Rotation paths and how fast each direction turns (degrees each step):
Each turn is a multiple of 5 degrees from 10 to 175, or 0.
Each row of a path follows its step; steps can be skipped.
path 1
step 0: 8 -10 -7 9 61 -1 -6 52 -20 10 -5 22 -33 -11 -9 6 4 -17 -11 -1 -34 -11 1
 -36 39 -12 29 17 20 2 -23 27 -48 22 -23 -13 -3 -2 -38 -4 28
step 1: 7 -56 17 8 23 -11 -19 73 -10 -17 -14 -14 -23 31 -13 -4 -8 -30 0 22 -2 20
 40 -23 -10 -20 13 24 23 -6 -3 -11 10 -46 -9 -9 -7 1 -21 35 -7
step 2: -20 17 1 8 -19 10 -3 55 -16 -37 -28 -6 1 41 -10 6 -12 16 37 -16 5 -27 36
 -10 -40 -8 -36 -26 8 36 17 11 -9 -51 2 -39 9 11 12 14 11
step 5: -21 -3 5 2 50 9 25 7 49 -33 23 10 -12 -39 0 9 18 10 36 -41 -62 -1 12 3 1
 -19 10 -5 -3 12 -14 -37 -1 -15 -35 -9 -9 35 0 -4 -22
step 6: -14 -22 -32 -15 58 26 9 16 33 15 19 4 21 -15 4 39 -33 -12 -16 -27 -2 6
 12 -9 -4 -18 36 -22 52 12 -22 21 17 -21 -24 -34 32 9 -20 -4 2
step 7: -25 -34 -45 -10 27 -31 -28 11 -14 -23 -11 47 3 49 -44 12 19 -25 -27 -1
 13 31 -12 4 7 -35 -13 -17 36 13 1 13 7 -10 7 -32 23 0 -24 7 6
step 8: -3 -42 15 13 -16 -5 -14 41 -19 -5 -10 55 0 2 -1 -17 48 18 25 1 -17 -9
 -16 13 15 -11 -34 33 36 48 20 15 -41 -22 -5 -30 9 -4 -21 6 13
step 10: 3 17 -11 -13 32 -14 -27 38 -37 -22 -3 -14 -10 -17 -32 -17 -26 -1 14 -19
 -51 26 24 -19 -25 23 -11 11 -55 -8 -4 29 25 -29 1 -14 26 29 13 -20 12
step 11: -17 18 -1 10 16 36 -12 18 2 -25 12 -13 47 15 -1 10 34 -25 27 -12 -67 31
 -9 -13 -14 -12 21 16 1 14 12 26 38 -27 -11 -5 8 -5 52 25 -9
step 12: -8 14 -15 25 9 4 19 16 -4 -17 21 -18 27 23 22 4 38 7 22 1 -17 -25 -20 5
 12 -68 60 -41 16 18 -10 7 25 2 -3 -33 38 -4 -1 -32 15
step 13: -21 -12 -27 16 24 -21 -11 12 14 -15 2 25 -18 -7 -37 -10 3 9 -27 -8 -24
 -26 25 15 41 -50 50 11 -26 13 -6 -5 -23 29 -27 -53 3 -9 -27 -4 10
Directions:
-3 9 6 -1 2 -6 3 4 -10 -1 7 13 10 12 9 2 14 2 4 6 7 3 -18 1 16 -5 5 3 -4
 9 -1 5 -7 10 9 4 -5 3 -1 -1 1 => 85
3 5 -2 3 -10 7 -4 5 4 -7 -5 -9 6 5 1 -3 1 -1 -2 -6 1 -14 14 3 6 -12 8 0
 -13 7 -20 1 4 3 5 0 -5 2 13 3 -10 => 40
-5 3 -1 -3 7 0 5 10 3 -6 0 -7 2 0 2 -1 17 -3 -15 0 -4 4 -4 -3 -5 8 11
 -12 8 -4 -10 1 2 0 -6 -8 -14 -16 -10 -6 -7 => 60
-2 -8 -1 -14 -1 -6 -2 3 10 3 4 -2 -8 1 3 15 10 5 4 -7 5 -2 5 -10 10 -12
 0 3 7 -14 -2 0 -1 12 -2 -9 8 -8 5 8 8 => 55
6 -8 2 3 -8 18 1 8 -4 16 -2 3 16 -2 9 13 -6 -1 -3 6 -6 3 0 7 3 1 7 14 9
 -8 2 1 9 4 -6 0 -3 1 -3 2 -7 => 135
path 2
step 0: -10 32 17 -22 -22 18 -24 18 17 -29 20 24 -10 13 -17 10 -3 -39 54 1 0 -20
 -17 50 -8 -16 4 -18 3 23 -16 -14 5 -39 -15 -17 17 -46 39 7 -20
step 1: 19 -40 18 -7 11 -13 5 43 22 -8 55 -28 17 -5 -32 6 29 -51 8 -21 17 -24
 -15 -5 -5 -10 15 10 -3 4 -19 -29 -17 -7 -20 -13 28 -50 -2 -29 -11
step 2: -6 26 16 -40 -37 -29 39 27 23 -11 15 -56 -31 0 1 -11 31 -38 -10 21 45
 -15 -17 -4 29 -8 24 22 7 -15 -15 16 -1 -18 2 18 21 -6 -25 21 -3
step 4: 22 36 43 -20 20 10 1 34 -3 -18 13 15 -13 3 -22 21 39 0 38 -24 42 8 15 -8
 11 8 2 1 15 24 -30 13 -2 7 9 -20 12 -43 68 -11 -4
step 6: 39 15 -2 5 -26 -33 15 22 -15 -31 26 -29 -18 -7 24 8 17 -58 25 19 35 5
 -10 23 2 49 -9 -17 -13 14 20 -13 -21 -26 -4 27 9 -27 -19 28 -10
step 8: -2 44 8 -28 8 -1 7 21 6 5 -5 9 -10 -9 -17 29 46 2 28 -5 6 -45 -9 21 11
 28 0 -10 20 -25 -47 15 9 -51 48 -34 14 -17 5 -1 11
step 9: 11 4 -8 -33 11 -11 -3 4 21 -42 4 26 11 -1 -22 -4 22 -73 8 -6 -13 -15 24
 53 18 24 15 -5 -32 4 -19 -9 0 -10 -6 -40 -3 -43 7 17 5
step 10: 18 2 36 -14 24 -6 25 18 -6 -30 63 -6 -9 14 1 -13 37 -61 -2 16 14 -2 -15
 16 -13 -18 14 -20 -23 13 1 -25 -3 -10 20 4 58 0 17 10 -27
step 11: 0 11 4 -29 -12 -10 6 11 -22 -1 32 -23 9 9 -18 -10 16 -4 -21 21 39 6 -42
 4 -15 -1 37 46 13 -19 -13 -4 -9 -76 9 -9 32 -40 -11 20 -6
step 12: 39 42 13 -1 -6 -10 19 -4 20 -24 -2 -28 12 -31 -40 17 48 7 -10 15 27 0 5
 45 18 13 -18 26 11 13 -40 -10 14 -17 13 4 1 -44 -8 5 31
step 13: 1 48 50 -42 -2 -5 -24 -21 1 -4 7 38 -23 2 -31 -5 14 -46 2 10 42 3 11 40
 22 -16 0 1 6 28 -40 0 -19 26 11 -25 10 -20 17 -2 -20
Directions:
-9 11 -2 -10 7 -1 -11 -7 1 13 4 -5 -6 0 -1 6 -13 -6 1 2 2 -5 -1 0 -5 -11
 -3 -9 6 -11 8 5 -3 -17 12 6 -7 -2 -3 8 -4 => 130
-1 5 0 5 -3 -8 -13 10 11 1 -1 3 2 -17 -5 -1 8 -12 -6 2 -2 -5 4 0 0 -2
 -12 13 -9 -12 0 3 -7 5 3 -1 -12 2 3 -16 -3 => 95
6 4 1 4 -12 12 2 -5 6 -6 -3 9 13 -12 6 7 0 -1 12 1 -4 2 -13 0 -1 3 2 5
 -5 -8 11 1 9 -5 -5 -2 -10 -10 -10 14 -3 => 125
5 -18 16 0 4 -2 -7 4 -3 -1 -12 6 1 -7 -3 -11 -2 4 9 -3 8 1 -17 -9 1 -9
 -1 -4 -1 0 1 -8 -7 -8 12 -3 1 1 11 1 3 => 110
8 12 4 8 0 5 11 14 7 -7 5 -6 -6 -7 3 12 11 8 6 4 -3 -6 -3 -1 -1 -2 -8
 -13 2 5 6 0 -3 -1 9 11 4 15 6 3 3 => 170
